128 stands for zero in the data rows.
Here are some points, each followed by its number:
[ 84  90 221 104 255  99 120 143 215 108 207 113 106 133] 0
[113 138 111 105  79 198 102 113  96 114 128 131 116 128] 1
[114 118 133 114 104 111 115 123 131 119 120 126 119 127] 2
[172 120 181 119 139  96 167 109 157 118 144 123 172 122] 3
[121 141 114 162 158 102 118 150 133 142 118 122 116 126] 4
[106 111 107 106 150 194 112 144 136 114 139 154 102 136] 5
[ 99 146 116 128 125 129 106 126 124 117 121 125 107 134] 6
[122 138 114 122 105 178  99 105 103 120 130 146 118 125] 7
[141 143 118 129 119 127 129 112 108 123 130 133 139 127] 8
[129 136 118 116  88 150 105 101  96 117 132 134 126 126] 9
[146 136 127 160 158 108 152 135 121 152 131 122 142 123] 10
[118 125 116 117 100 108 116 123 119 126 118 125 123 131] 11
[140 133 123 132 121 127 119 110 114 120 126 132 134 125] 12
[124 133 107 116  90 171 101 108  99 118 120 149 120 127] 13
[116 138 131 159 149 109 140 152 127 166 122 124 112 128] 14
[ 90  90 117  84 101 255 113 141 128 115 151 157  93 128] 15
[128 141 127 133 126 125 103 103 111 118 131 130 125 125] 16
[101 116 114 100 117 155 133 156 139 122 120 121 108 130] 17
[133 132 114 116  98 151 108 105 101 116 128 137 124 126] 18
[117 143 114 123  94 137 106 113 102 121 119 130 121 129] 19
[133 153 115 141 147  85 143 168 125 146 116 119 114 130] 20
[135 130 125 147 152 116 147 131 123 140 130 124 137 127] 21
[126 133 110 116  96 174 101 103 101 116 134 152 120 128] 22
[114 116 114 104  87 162 109 122 116 116 118 136 115 128] 23
[115 136 106 117  96 164 107 121 106 118 121 133 114 131] 24
[137 129 124 121 131 152 119 108 108 117 145 132 126 123] 25
[156 130 155 118 110 131 138 105 118 115 135 128 154 123] 26
[133 128 131 144 135 109 137 118 125 137 130 126 139 125] 27
[157 138 117 137 143  96 163 142 120 140 123 126 139 127] 28
[138 149 107 154 110 111 131 122 104 149 118 122 136 127] 29
[106 115 109 104  96 200 110 119 113 120 128 143 115 127] 30
[154 129 145 126 140 137 135 104 139 117 138 132 145 121] 31
[201  98 189  91 100 118 199 110 155 110 120 125 187 119] 32
[138 158 108 174 127 109 123 129  98 166 118 123 132 124] 33
[119 127 113 117  99 164 104 110 107 118 127 144 119 126] 34
[109 115 132 123 127  96 131 144 150 130 116 115 120 127] 35
[125 121 139 141 185 101 148 164 166 133 128 121 125 136] 36
[123 156 126 147 144 121 100 112 120 119 120 127 121 125] 37
[128 135 111 125 119 146 107 118  99 119 130 134 126 126] 38
[117 102 156 146 204 108 169 159 160 140 154 121 136 126] 39
[126 135 109 122  97 145 102 105 103 117 120 140 123 127] 40
[111 118 116 106  97 197 105 119 119 118 140 145 112 128] 41
[127 117 115 113 130  99 116 130 168 119 114 127 120 127] 42
[137 120 132 109  96 111 130 116 117 117 118 127 138 127] 43
[137 127 121 118 113 120 123 114 127 117 119 134 131 126] 44
[226  80 244  78 104  82 252 116 182 107 120 112 229 115] 45
[123 139 109 127  96 145 105 112 102 126 124 135 122 129] 46
[101 151 109 156 117  83 115 152 132 156 116 117 112 151] 47
[156 103 203 103 115  94 158 115 160 117 158 120 171 129] 48
[129 127 114 134 135 134 131 125 117 127 122 134 130 126] 49
[117 140 117 190 166  93 128 157 136 179 116 114 116 130] 50
[102 171 112  98  80 145 111 129 107 116 122 118 110 132] 51
[124  99 157 113 164 129 128 132 165 115 148 125 116 124] 52
[117 125 112 109  90 198 100 107 107 113 125 150 115 128] 53
[134 125 136 116 140 136 121 118 136 115 138 131 125 126] 54
[136 132 133 187 197  65 172 183 152 195 119 114 125 121] 55
[116 107 157  98 164 108 141 145 200 112 128 116 123 123] 56
[109 129 116 200 228 137 146 200 134 177 118 110 112 141] 57
[121 123 115 160 133 106 137 152 139 174 117 120 124 133] 58
[102  96 130  91 107 189 117 133 133 112 147 142 103 128] 59
[152 114 163 136 184  61 185 145 164 151 156 111 156 132] 60
[145 118 149 106 109 150 136 109 117 114 146 130 141 126] 61
[122 133 106 136 114 135 115 127 107 130 120 130 121 127] 62
[132 125 123 123 110 151 118 111 108 123 133 133 124 127] 63
[137 128 135 132 132 127 131 122 140 133 123 126 127 125] 64
[129 118 123 124 140 138 129 134 117 119 134 124 130 128] 65
[156 138 116 135 142 104 161 140 120 138 121 128 138 127] 66
[241 129 200 151 129  59 243 107 159 157 131 113 223 118] 67
[106 141 108 114 103 158 112 130 115 118 125 126 108 132] 68
[134 143 117 128 172  94 134 164 140 119 123 119 116 128] 69
[104 111 110  94 101 226 112 128 122 116 140 161 104 126] 70
[190 109 184  99  93  90 199 113 128 116 122 118 190 123] 71
[114 129 112 113  95 129 110 120 110 117 119 129 119 129] 72
[118 122 132 129 135 108 125 129 132 121 138 124 129 128] 73
[123 145 112 154 139 113 114 137 121 137 118 124 119 126] 74
[141 138 115 144 123 115 125 114 115 139 119 129 133 125] 75
[121 131 120 145 125 141 107 111 114 135 124 130 122 125] 76
[117 141 109 126 103 117 112 131 113 131 119 125 120 137] 77
[ 88  90 122  87 124 250 114 143 141 118 168 164  98 132] 78
[129 131 126 139 123 120 128 116 119 132 127 127 134 126] 79
[119 128 111 123  96 181 102 109 105 119 124 146 116 125] 80
[132 146 129 161 142 106 135 129 107 149 130 119 132 126] 81
[134 137 141 170 204  98 128 140 166 130 122 116 120 119] 82
[123 146 107 119  84 165 102 106  95 117 125 138 121 128] 83
[141 133 133 132 121 109 132 108 126 125 129 127 146 125] 84
[112 120 131 138 173 126 119 145 148 123 142 123 114 132] 85
[249 154 217 255 255  37 255 115 208 255 162  96 214 107] 86
[176 127 157 113  90 126 151  93 127 112 120 131 170 118] 87
[138 151 120 194 147  90 144 146 115 191 121 110 124 124] 88
[ 80 201 104 184 117  68 120 196 128 188 109 105 107 166] 89
[116 121 113 131 140 107 139 152 127 131 121 127 119 126] 90
[166 125 121 131 140 101 169 125 133 131 117 127 155 125] 91
[139 123 139 137 165 111 150 140 140 124 141 124 141 128] 92
[132 110 144 108 146 124 147 123 137 117 146 125 139 127] 93
[102 107 119 100 171 157 110 138 141 116 138 134 105 145] 94
[117 125 113 104  85 203 103 108 109 115 119 145 112 125] 95
[113  97 135 144 255 122 165 205 172 137 148 111 101 126] 96
[142 122 134 113 100 116 132 118 118 119 120 126 137 126] 97
[189  95 189 178 237  65 223 134 240 146 118 107 168 110] 98
[127 135 134 120 118 133 105 106 122 116 136 130 123 133] 99
[119 141 131 182 187  95 131 143 161 151 116 112 121 125] 100
[125 126 118 134 103 123 108 112 127 127 116 130 123 125] 101
[139 127 160 110 116 103 142 118 124 118 145 123 145 137] 102
[110 148 110 141 109 108 115 142 115 139 113 119 119 142] 103
[130 144 114 148 126 123 109 118 115 139 123 128 125 127] 104
[120 131 115 153 133 104 134 137 126 151 117 120 126 126] 105
[121 156 111 147 116 101 127 132 113 147 116 117 125 134] 106
[121 142 127 132 147 124 109 125 111 123 139 126 122 135] 107
[131 133 135 141 122 114 115 105 131 123 123 127 131 125] 108
[133 136 112 120 117 152 111 107  99 120 132 138 125 126] 109
[124 135 108 129  96 155 102 106  99 123 121 140 121 127] 110
[ 95 108 107 100  95 255 109 134 120 113 127 160  97 129] 111
[135 129 135 117 102 143 109 104 106 118 146 132 132 132] 112
[118 118 113 128 154 157 118 137 117 119 139 128 117 129] 113
[118 120 114 121 110 228 114 113 117 121 150 161 115 126] 114
[112 122 106 119 122 169 112 134 119 120 124 139 112 129] 115
[104 135 114 140 160 109 117 147 129 130 118 125 112 127] 116
[120 108 146 121 149 118 126 137 154 125 139 122 116 126] 117
[118 119 130 135 133 137 135 130 130 135 134 130 125 128] 118
[188 125 186 116 102  93 182 102 126 119 155 124 194 125] 119
[138 134 117 124 115 128 129 115 116 123 125 129 135 125] 120
[138 148 111 149 133 111 130 137 109 138 119 127 131 125] 121
[128 133 112 135 118 117 118 127 110 127 121 128 127 128] 122
[174 117 171 179 210  68 205 130 205 158 123 112 172 116] 123
[130 127 128 117 124 141 121 114 124 120 134 139 131 127] 124
[113 134 115 135 134 145 112 138 119 131 121 132 114 125] 125
[125 125 131 135 115 129 120 117 131 134 116 132 127 127] 126
[119 127 115 116 108 136 108 117 113 119 130 134 120 129] 127
[ 90 132 115  98  99 144 121 147 131 116 118 111 103 137] 128
[119 126 109 113 101 168 106 116 107 120 123 148 117 128] 129
[ 86 142 110  96 101 149 114 160 129 116 113 119 100 142] 130
[129 116 160 134 137  99 126 117 170 120 120 122 130 122] 131
[105 122 116 118 142 161 109 133 131 121 138 131 105 134] 132
[144 124 148 184 180  86 178 134 154 172 132 110 155 124] 133
[112 148 108 112 116 154 111 130 107 118 132 138 116 136] 134
[154 124 142 113  93 126 137 104 115 116 127 131 151 124] 135
[124 151 111 153 148 122 111 135 111 138 120 128 122 122] 136
[131 131 120 143 110  84 133 137 131 158 112 120 130 134] 137
[115 127 118 136 131 159 118 130 122 138 139 141 116 132] 138
[123 144 133 160 170 112 112 133 122 130 139 119 128 130] 139
[118 152 117 189 181 119 133 169 116 177 129 120 111 129] 140
[125 137 107 119  98 156 100 104 102 116 121 142 123 128] 141
[115 112 136 108 112 148 108 115 140 117 126 130 116 126] 142
[117 114 143 151 212 115 140 171 176 147 134 121 112 125] 143
[111 128 113 123 109 107 116 137 134 129 117 122 116 136] 144
[101  94 142 101 177 157 120 157 164 113 159 133 105 128] 145
[120 122 110 133 112 128 114 127 120 134 121 130 121 130] 146
[147 114 122 124 113  91 151 128 131 140 117 126 146 129] 147
[134 132 131 140 140 108 129 120 133 126 124 125 132 125] 148
[123 153 105 148 104 120 110 126 100 134 121 127 125 134] 149
[ 94 121 108 105 134 122 115 175 134 126 124 120 107 149] 150
[115 120 110 114 109 179 111 127 115 119 128 146 112 128] 151
[144 128 128 119 131 133 132 121 122 118 134 134 136 127] 152
[131 132 130 163 170  93 150 138 126 161 133 119 132 126] 153
[134 148 110 161 123 120 124 118  98 146 124 124 135 126] 154
[119 126 115 109  90 181 107 111 107 116 131 137 118 125] 155
[ 92 164 107 101 111 172 128 158 130 121 121 116 102 142] 156
[163 132 120 155 174  88 187 156 133 154 119 115 144 123] 157
[168 119 124 137 155  96 180 130 138 135 117 125 156 123] 158
[171 140 120 144 160  71 187 155 127 148 122 119 146 127] 159
[120 130 112 120 100 163 102 107 104 117 127 143 121 127] 160
[110 124 118 135 154 119 124 163 130 130 125 125 112 126] 161
[ 98 115 117 116 153 211 102 133 130 118 162 156 104 137] 162
[116 125 115 148 153  98 134 149 128 143 125 123 118 128] 163
[102  91 123  87 102 221 117 137 143 114 126 148 101 124] 164
[127 134 108 121  90 165 104 104  97 118 127 136 124 127] 165
[131 135 117 139 117 136 119 112 104 133 130 129 129 126] 166
[125 135 150 120 161 113 112 110 142 114 139 124 126 126] 167
[182 106 195 112 121 113 194 119 133 127 135 121 177 121] 168
[120 114 134 148 202  70 163 185 181 148 132 111 120 125] 169
[126 134 115 120  92 128 107 106 102 118 121 132 126 127] 170
[140 132 118 119 121 137 122 110 115 119 128 135 131 125] 171
[115 124 111 158 115 119 124 134 121 163 115 123 117 133] 172
[112 122 109 111  98 172 107 122 115 115 125 142 112 128] 173
[255 142 216 208 252   6 255 128 214 213 146  95 255 115] 174
[102 109 126 125 207  69 125 196 221 120 115 113 104 128] 175
[155 137 138 143 177 106 151 123 128 120 143 122 142 123] 176
[123 142 116 156 138 118 110 117 110 140 128 127 126 124] 177
[121 130 109 119  97 131 109 116 107 118 119 134 124 128] 178
[126 133 107 120 101 145 107 114 104 118 123 142 120 127] 179
[126 130 120 131 116 146 111 108 104 125 135 132 126 127] 180
[ 91 120 122 127 138  98 118 161 141 129 118 113 106 131] 181
[ 95  94 113 102 132 176 120 155 143 122 137 144 101 142] 182
[184 101 179 156 194  81 205 126 208 136 118 113 167 113] 183
[128 133 127 136 114 127 112 106 123 122 123 131 128 125] 184
[122 144 105 128 103 134 108 121 103 125 117 133 121 135] 185
[ 99 110 117 118 136 110 117 147 153 127 117 127 109 134] 186
[141 120 113 104 115  85 156 154 134 122 114 121 135 132] 187
[133 136 133 160 165  99 133 139 144 138 126 120 130 124] 188
[116 170 122 255 216  42 185 193 137 253 113  85 121 127] 189
[120 152 114 123 126 139 100 113  92 117 129 132 118 134] 190
[121 127 109 116  98 157 107 114 106 118 123 136 120 128] 191
[129  88 148 101 195 113 141 152 209 120 111 119 104 121] 192
[168 133 151 119  89 123 150  94  99 116 137 131 173 123] 193
[108 111 123 122 124  86 123 151 150 134 117 121 115 140] 194
[237 106 213 102 125  68 247 117 178 120 149 119 229 121] 195
[116 160 123 217 216  89 146 194 124 202 129 108 109 131] 196
[200 141 193 168 197  79 218 110 172 139 147 113 193 114] 197
[133 130 120 118 111 145 108 105 102 118 142 135 126 130] 198
[ 90 119 140 122 186  77 120 160 176 125 123 112  99 130] 199
[149 119 158 112 128 112 145 117 151 117 140 126 152 126] 200
[ 97 121 123 104 104  92 112 137 142 115 109 120 110 131] 201
[114 156 120 227 204  72 164 180 134 221 120  96 117 127] 202
[148 123 116 145 170  96 162 151 128 146 121 122 133 124] 203
[123 139 137 172 176 110 104 129 143 143 124 120 122 129] 204
[166 121 162 108  86 105 165 108 114 116 125 124 168 124] 205
[155 139 117 166 179  86 183 166 127 164 120 110 135 124] 206
[111 105 130  96 100 166 111 127 131 115 117 135 110 127] 207
[187 160 189 208 246  74 231 151 145 188 160  91 187 121] 208
[121 119 121 154 181  71 165 180 145 155 122 111 117 125] 209
[118 142 114 142 141 115 114 145 113 126 118 127 117 128] 210
[126 142 113 121 102 173 108 108 100 117 132 141 124 128] 211
[100 152 110 117 105 110 117 152 116 124 116 118 116 146] 212
[123 138 115 135 141 116 138 149 119 136 120 126 123 130] 213
[132 125 131 134 161 122 131 133 133 131 139 127 124 127] 214
[119 135 108 129 109 149 105 124 112 125 117 141 118 126] 215
[110 136 129 157 162 101 122 147 142 149 128 115 119 129] 216
[131 144 120 127 122 114 119 124 113 128 126 126 123 135] 217
[151 136 131 119  92 128 124 103 109 115 119 131 144 124] 218
[141 128 122 120 118 114 134 114 116 120 126 129 141 126] 219
[ 95 124 122 154 181  95 117 168 153 146 126 111 102 131] 220
[122 134 111 121 108 157  99 104 106 117 124 141 122 129] 221
[115 120 116 110  96 123 113 121 117 118 122 127 122 130] 222
[109 131 117 138 121 105 117 142 125 140 117 118 116 128] 223
[105  87 154  92 132 108 143 146 161 118 137 123 124 132] 224
[135 112 128 124 136 144 130 125 146 127 121 135 121 124] 225
[123 107 117 162 197 107 159 178 145 161 131 114 123 126] 226
[124 148 121 126  95 134 103 103  97 119 129 129 124 130] 227
[113 138 149 117 163 112 102 111 140 113 139 123 118 129] 228
[207 111 227 112 155  62 228 121 210 117 149 110 211 118] 229
[114 117 138 115 108  99 117 124 137 119 120 124 120 127] 230
[146 118 148 139 161 110 140 121 168 124 121 123 123 122] 231
[100 111 110 103  95 238 102 120 127 112 115 165  99 130] 232
[112 100 162  99 134 141 124 132 165 116 142 122 118 128] 233
[125 133 104 132 103 164 107 112 106 126 122 137 122 125] 234
[114 119 114 103  88 180 106 117 116 113 115 141 113 124] 235
New points follow, each followed by the number of its nearest point above by angle.
[132 130 118 149 123  91 138 137 127 157 114 121 130 130] 137
[126 165 100 123  99 121 105 129  96 115 119 128 121 139] 185
[120 119 125 147 175 108 142 158 140 142 132 120 124 126] 226
[142 136 129 116  88 123 117 100 106 114 123 132 141 126] 218
[111 135 114 109 128 146 110 131 117 115 137 128 117 133] 134
[113 130 113 106  92 136 112 130 114 117 118 130 116 137] 72
[ 97 101 121 102 135 157 110 144 157 120 118 146  97 131] 182
[139 133 114 136 127 116 131 129 113 133 123 127 130 124] 121
[124 154 107 160 100 116 108 126 105 159 116 125 121 133] 149
[125 124 122 136 136 109 122 128 143 130 118 127 122 126] 42
[122 141 117 158 151 118 112 121 113 137 132 127 126 122] 177
[125 157 109 147  98 116 110 110  99 141 120 124 125 128] 149
[135 128 122 151 175 126 130 136 127 128 140 125 119 123] 214
[ 99 117 112 112 113 249 108 135 117 115 133 150 100 130] 111
[155 125 147 111  87 123 147 106 109 117 125 130 155 124] 135
[137 118 183 203 158  60 172 131 181 195 117 100 157 124] 133
[133 124 135 121 126 149 110 112 143 119 125 136 118 124] 142
[115 121 112 133 124 141 115 139 125 140 124 131 114 132] 125
[113 102 118  90 102 169 111 126 149 112 117 146 111 126] 207
[127 133 111 132 118 118 122 126 109 127 122 128 128 127] 122
[ 95 106 125 129 225 156 110 149 188 113 131 127 100 129] 85
[118 115 137 119 117  96 123 127 143 123 119 124 121 127] 230
[133 118 122 112 122 100 132 138 161 119 116 124 129 130] 42
[154 130 133 112  85 153 126 100  99 115 133 136 142 125] 218
[150 118 141 116 108 120 143 112 135 117 120 129 149 123] 87
[117 116 127 158 168  99 124 141 140 157 133 120 115 123] 216
[131 131 117 131 139 111 118 127 139 121 120 126 123 125] 42
[130 129 139 116  99 143 105 102 121 115 136 135 131 126] 112
[156 117 158 169 187  76 183 132 189 155 122 115 159 119] 123
[146 132 137 111  87 140 131 106 104 114 122 134 144 124] 218
[143 134 140 119  88 117 119 100 116 117 124 129 141 125] 218
[117 120 125 117 143 137 118 130 115 120 146 128 123 131] 113
[130 146 123 125 112 124 105 103  98 117 137 132 127 137] 227
[106 112 125 103 116 151 114 131 127 119 138 140 112 133] 59
[209 150 187 238 224  59 227 125 182 221 149 103 186 117] 86
[178 113 182 105  99  80 195 126 132 121 128 117 182 129] 71
[104 107 107 105 169 192 114 153 146 114 140 153  98 140] 5
[118 146 113 125 101 134 108 118 104 126 122 125 121 127] 19
[160 131 136 134 176 124 162 131 132 121 146 130 147 124] 176
[113  97 143 101 121  78 121 137 222 114 107 116 118 125] 42
[109 151 104 121 100 150 112 129 109 118 116 123 111 133] 68
[105 125 114 117 149 121 112 162 134 118 127 130 112 139] 150
[118 147 118 148 103 109 116 124 115 149 117 122 123 129] 106
[126 147 121 131  99 117 124 121 107 127 121 122 132 129] 149
[102 106 115 127 124  91 128 160 143 140 115 122 116 138] 194
[121 135 117 122 159 119 105 139 125 119 127 126 117 130] 116
[106 157 114 187 202  94 136 181 129 183 127 101 117 125] 196
[127 115 118 111 107 119 123 123 132 120 121 133 127 127] 222
[168 121 173 109  95 134 153  97 119 114 142 128 168 122] 26
[112 116 137 130 147  94 133 140 145 120 140 120 129 128] 73
[162 138 144 139 187  97 162 127 132 115 148 119 148 124] 176
[140 101 130 105 133  87 140 136 184 119 116 126 133 125] 42
[104 140 125 107 101 154 106 122 116 117 123 126 109 131] 68
[146 133 112 121 123 109 140 129 119 121 119 129 135 128] 219
[164 132 120 127 134  97 156 126 134 130 118 125 148 125] 91
[145 125 151 156 181  99 135 115 178 126 122 119 126 120] 231
[125 159 104 145  90 120 102 116  96 134 117 128 125 134] 149
[109 139 109 127 107 130 112 134 118 127 119 123 114 134] 77
[125 130 136 121  96 135 113 106 108 122 140 128 132 128] 112
[117 143 121 138 135 164 101 114 120 118 132 141 115 126] 7
[172 134 160 124  97 120 146  91 128 120 130 130 171 120] 87
[126 115 145 126 126 128 121 118 156 118 120 133 125 123] 131
[143 139 112 141 116 114 127 115 107 141 120 128 135 126] 75
[124 130 123 118  98 127 106 108 115 118 124 132 124 127] 170
[122 143 110 142 115 137 112 119 106 138 120 134 122 129] 62
[114 121 111 106  93 151 108 127 118 118 118 136 115 128] 23
[109 134 122 117 125  92 113 135 131 120 121 123 113 137] 201
[144 169 114 155 163  72 154 185 125 157 115 116 113 131] 20
[131 130 130 131 143 118 129 123 153 121 118 121 124 123] 231
[133 126 111 134 111 131 114 114 123 127 116 129 123 126] 101
[106 114 121 124 190 141 115 142 167 115 127 127 110 130] 85
[124 126 120 141 106 120 108 112 131 130 116 129 123 124] 101
[142 132 134 151 129 100 133 118 138 144 118 121 139 124] 27
[113 119 114 108  95 123 111 123 117 118 120 126 119 131] 222
[109 111 144 111 111  91 121 131 145 120 119 122 117 128] 230
[139 131 111 114  86 135 112 105 102 116 118 134 129 127] 170
[125 102 121 105 125  79 121 141 205 118 107 124 119 128] 42
[121 157 104 154  94 117 109 130 105 147 114 124 122 139] 149
[130 129 140 138 153 139 127 119 158 122 126 122 118 122] 231
[110 111 128 104 121 154 114 126 136 119 137 140 113 128] 59
[ 86 117 105  91 143 131 115 193 139 119 126 120 103 157] 150
[107 106 198 115 174  70 137 138 176 119 178 110 136 138] 0
[126 134 107 117  91 166 101 107  99 118 121 147 121 127] 13
[ 89  99 122  93 126 175 112 148 161 114 137 146  98 136] 182
[107 102 116  92 100 206 111 130 141 112 121 150 106 127] 164
[115 116 111 111 117 177 106 118 141 115 120 151 113 126] 232
[138 153 114 191 162  94 153 143 115 188 120 114 128 125] 88
[177 119 159 163 194  67 202 135 195 151 121 115 170 119] 123
[ 98 133 132 108 112  97 123 153 134 118 123 114 115 143] 201
[142 133 137 134 111 113 130 108 120 128 127 127 143 125] 84
[ 97 103 144 110 117  79 118 138 173 119 119 116 113 128] 35
[100 139 116 126 118 152 108 129 125 131 129 122 108 130] 68
[121 131 115 152 150  98 140 153 123 150 117 122 119 126] 163
[109 148 115 154 125  94 112 139 133 148 119 119 116 143] 47
[210 105 226 113 159  52 230 124 214 118 148 110 213 120] 229
[124 152 111 158 129 114 112 134 107 153 120 127 125 126] 33
[116 143 115 161 160 129 117 148 121 149 129 127 115 129] 140
[124 132 116 125  97 125 107 110 105 121 121 131 124 128] 170
[117 154 117 161 108  95 120 131 118 163 116 118 123 130] 106
[126 136 109 130 107 158 115 121 103 130 124 136 122 126] 234
[125 137 110 146 108 144 105 106 100 139 123 130 124 125] 166
[114 136 118 129 134 129 107 133 117 123 121 128 117 129] 6
[119 113 132 135 192 137 144 154 150 124 154 133 125 134] 96
[247 100 255 114 180  32 255 119 248 117 160 104 249 114] 229
[115 109 117 102 166 115 143 167 140 113 138 127 117 132] 96
[ 95 144 130 101  98 158 106 126 119 116 121 122 104 133] 68
[108 121 110 141 123  99 124 155 131 144 115 124 118 137] 223
[100 119 118 113 147 154 102 133 136 117 120 135 106 126] 132
[137 142 151 188 241  89 132 150 184 133 123 110 116 116] 82
[158 135 131 116  88 145 132  98  97 115 127 134 150 124] 218
[119 166 109 148 141 113 121 155 106 135 122 124 117 137] 210
[130 143 115 149 107 114 123 113 107 145 119 126 132 126] 29
[107 119 121 123 159 138 116 141 138 123 125 130 112 125] 94
[108 111 126 113 112 123 120 142 136 125 117 124 112 133] 201
[124 147 111 131 141 139 101 122 114 118 122 134 118 129] 190
[118 165 101 148  96 135 107 130  97 132 115 125 121 136] 149
[139 145 120 128 201  73 145 184 154 117 123 115 113 129] 69
[117 153 103 125  92 137 108 130 106 118 116 125 121 138] 185
[100 159 115 215 247  74 149 211 144 209 129  91 114 125] 196
[135 134 112 119  99 154 109 103  99 116 130 139 125 126] 18
[120 122 137 135 169 143 120 125 133 118 155 123 120 126] 85
[156 134 144 134 132 150 144 104 130 119 135 137 151 121] 31
[121 122 153 147 143 111 128 117 141 130 140 123 136 125] 131
[108 106 181 118 178  80 141 142 170 119 171 113 133 134] 0
[148 128 138 145 156 105 134 112 164 122 118 123 131 120] 231
[149 134 136 137 129 117 136 103 121 125 133 128 148 124] 84
[ 98 109 123 105 101  84 124 149 139 122 115 119 112 136] 201
[122 128 111 127 120 124 109 126 122 124 119 129 118 129] 146
[ 88  92 124  99 148 162 110 154 174 121 113 148  90 131] 182
[119 132 111 120 106 141 106 121 109 120 121 139 120 131] 179
[112 119 106 116 125 156 116 139 119 119 126 133 113 130] 115
[105 132 122 154 202 132 116 163 129 141 125 118 110 132] 57
[134 130 131 141 117 115 111 107 141 125 117 127 127 124] 108
[111 114 135 110 102 179 109 118 117 115 153 135 113 131] 41
[151 115 161 107 132 150 141 112 121 115 163 131 140 125] 61
[121 145 120 127 148 156 114 130 108 117 141 127 113 136] 113
[124  99 119 180 220  87 179 199 158 180 126 105 123 123] 226
[ 91 100 122  96 172 152 117 145 145 122 145 139 104 135] 94
[144 127 137 134 122 114 142 112 122 130 127 127 147 124] 84
[135 130 140 116 127 122 115 106 134 115 130 131 133 125] 99
[131 135 111 125 104 119 105 109 126 118 117 131 127 125] 101
[114 116 121 106 117 136 110 125 121 117 138 135 116 130] 127
[111 124 118 124 123 149 115 136 121 131 130 125 114 129] 115
[137 131 135 149 115 107 128 111 129 139 117 123 138 124] 79
[ 97 107 110 105 119 153 112 137 134 119 119 142 108 131] 182
[ 95 153 116 106 101 126 112 134 119 119 122 116 109 133] 51
[121 140 127 161 144 107 127 121 109 153 138 122 125 128] 81
[129 142 116 119  92 123 102 102 112 116 118 133 127 127] 170
[127 104 166 103 168  84 142 138 205 114 129 117 132 122] 56
[130 135 125 129 111 125 109 109 110 123 132 129 131 126] 227
[169 130 160 135 159  97 173 111 148 123 144 123 168 123] 197
[103 138 121 123 122 124 108 125 124 118 124 125 111 134] 6
[123 128 120 140 129 146 128 130 114 148 132 131 120 125] 138
[168 156 126 167 162 103 163 131 134 157 119 126 144 127] 10
[148 129 127 113  88 136 126 104 108 116 120 135 140 124] 218
[161 151 117 183 201  84 198 179 122 158 113 118 136 121] 206
[113 137 139 116 125 115 108 119 120 118 150 127 120 142] 99
[102 149 100 130 108 113 120 167 125 129 111 116 110 150] 212
[160 131 154 124 145 114 150 111 150 117 137 125 152 123] 3
[119 139 108 124 101 129 110 125 109 127 121 130 120 134] 185
[113 132 106 124 103 153 107 123 112 122 119 132 117 130] 24
[145 132 128 132 118 122 126 105 116 121 126 131 139 124] 12
[146 108 113 160 195  88 187 167 137 156 122 110 128 132] 203
[107 128 108 110 118 143 110 152 119 117 126 135 112 139] 130
[173 106 196 100  92  83 196 118 131 116 134 113 186 125] 71
[172 124 152 143 134  83 181 133 140 142 127 116 170 124] 67
[114 114 127 108 124 113 117 132 144 117 124 128 119 128] 201
[134 134 119 143 128 124 122 120 107 136 129 131 125 127] 154
[143 112 162 104 125 142 143 116 125 115 154 127 144 131] 61
[126 131 115 119  94 118 110 110 105 119 119 130 126 127] 170
[184 111 183 105  96  87 197 115 127 118 130 119 186 124] 71
[117 121 139 123 126  99 123 126 133 127 140 125 129 134] 73
[ 87  86 119  80 103 255 114 145 132 115 154 160  91 128] 15
[112 116 255 163 255  70 159 145 206 120 246  93 131 135] 0
[103 104 121 106 131 153 117 136 136 123 138 140 109 130] 182
[125 133 137 114  88 146 107 102 102 116 146 129 130 128] 112
[101 136 108 130 126 111 117 170 129 136 117 124 113 145] 150
[130 147 111 150 144 120 119 135 111 138 120 127 124 123] 136
[108 127 117 107 106  97 112 135 153 117 111 122 115 133] 201
[128 139 119 138 119 139 118 119 104 136 128 126 125 127] 166
[149 117 145 104  92 117 137 112 121 115 120 125 142 125] 97
[115 123 141 114 138 113 113 123 139 117 141 123 120 131] 228
[104  91 136  98 119 129 123 144 149 118 118 125 107 129] 224
[114 137 113 122 162 130 107 131 135 116 119 126 115 128] 116
[123 126 146 139 129 113 123 113 130 126 137 125 135 127] 108
[100 125 108 108 131 119 114 172 129 118 120 132 110 145] 150
[104 148 104 125 103 101 115 151 120 128 112 121 118 148] 212
[125 129 121 116  94 108 116 117 113 120 120 126 126 129] 11
[145 121 140 104  87 173 134 104 119 114 123 139 141 122] 61
[142 128 137 120 120 139 125 119 121 120 133 131 128 128] 61
[130 150 114 164 127 110 120 128 103 161 122 123 126 127] 33
[103 103 164 100 140  95 135 143 174 116 154 117 132 133] 224
[130 158 111 164 123 109 128 134 108 158 117 119 128 132] 33
[133 133 114 129 141 110 120 132 137 122 120 126 123 125] 69
[116 151 107 123  96 109 107 132 112 121 113 124 120 142] 77
[109 114 112 102  94 125 113 128 122 116 119 125 116 132] 222
[131 142 123 130 125 112 115 117 112 121 130 128 131 128] 217
[127 128 112 125 159 123 127 147 132 114 127 128 123 125] 69
[119 118 129 144 186 119 125 150 146 124 140 119 118 128] 85
[115 142 111 108  82 182 103 113  96 115 127 130 117 127] 1
[135 133 128 130 141 137 118 111 110 119 141 130 125 130] 25
[114 123 115 128 104 110 112 124 118 130 117 124 118 128] 11
[115 118 116 147 160 149 115 134 119 141 143 126 112 132] 113
[127 114 149 105 100 138 126 115 120 117 146 128 135 128] 61
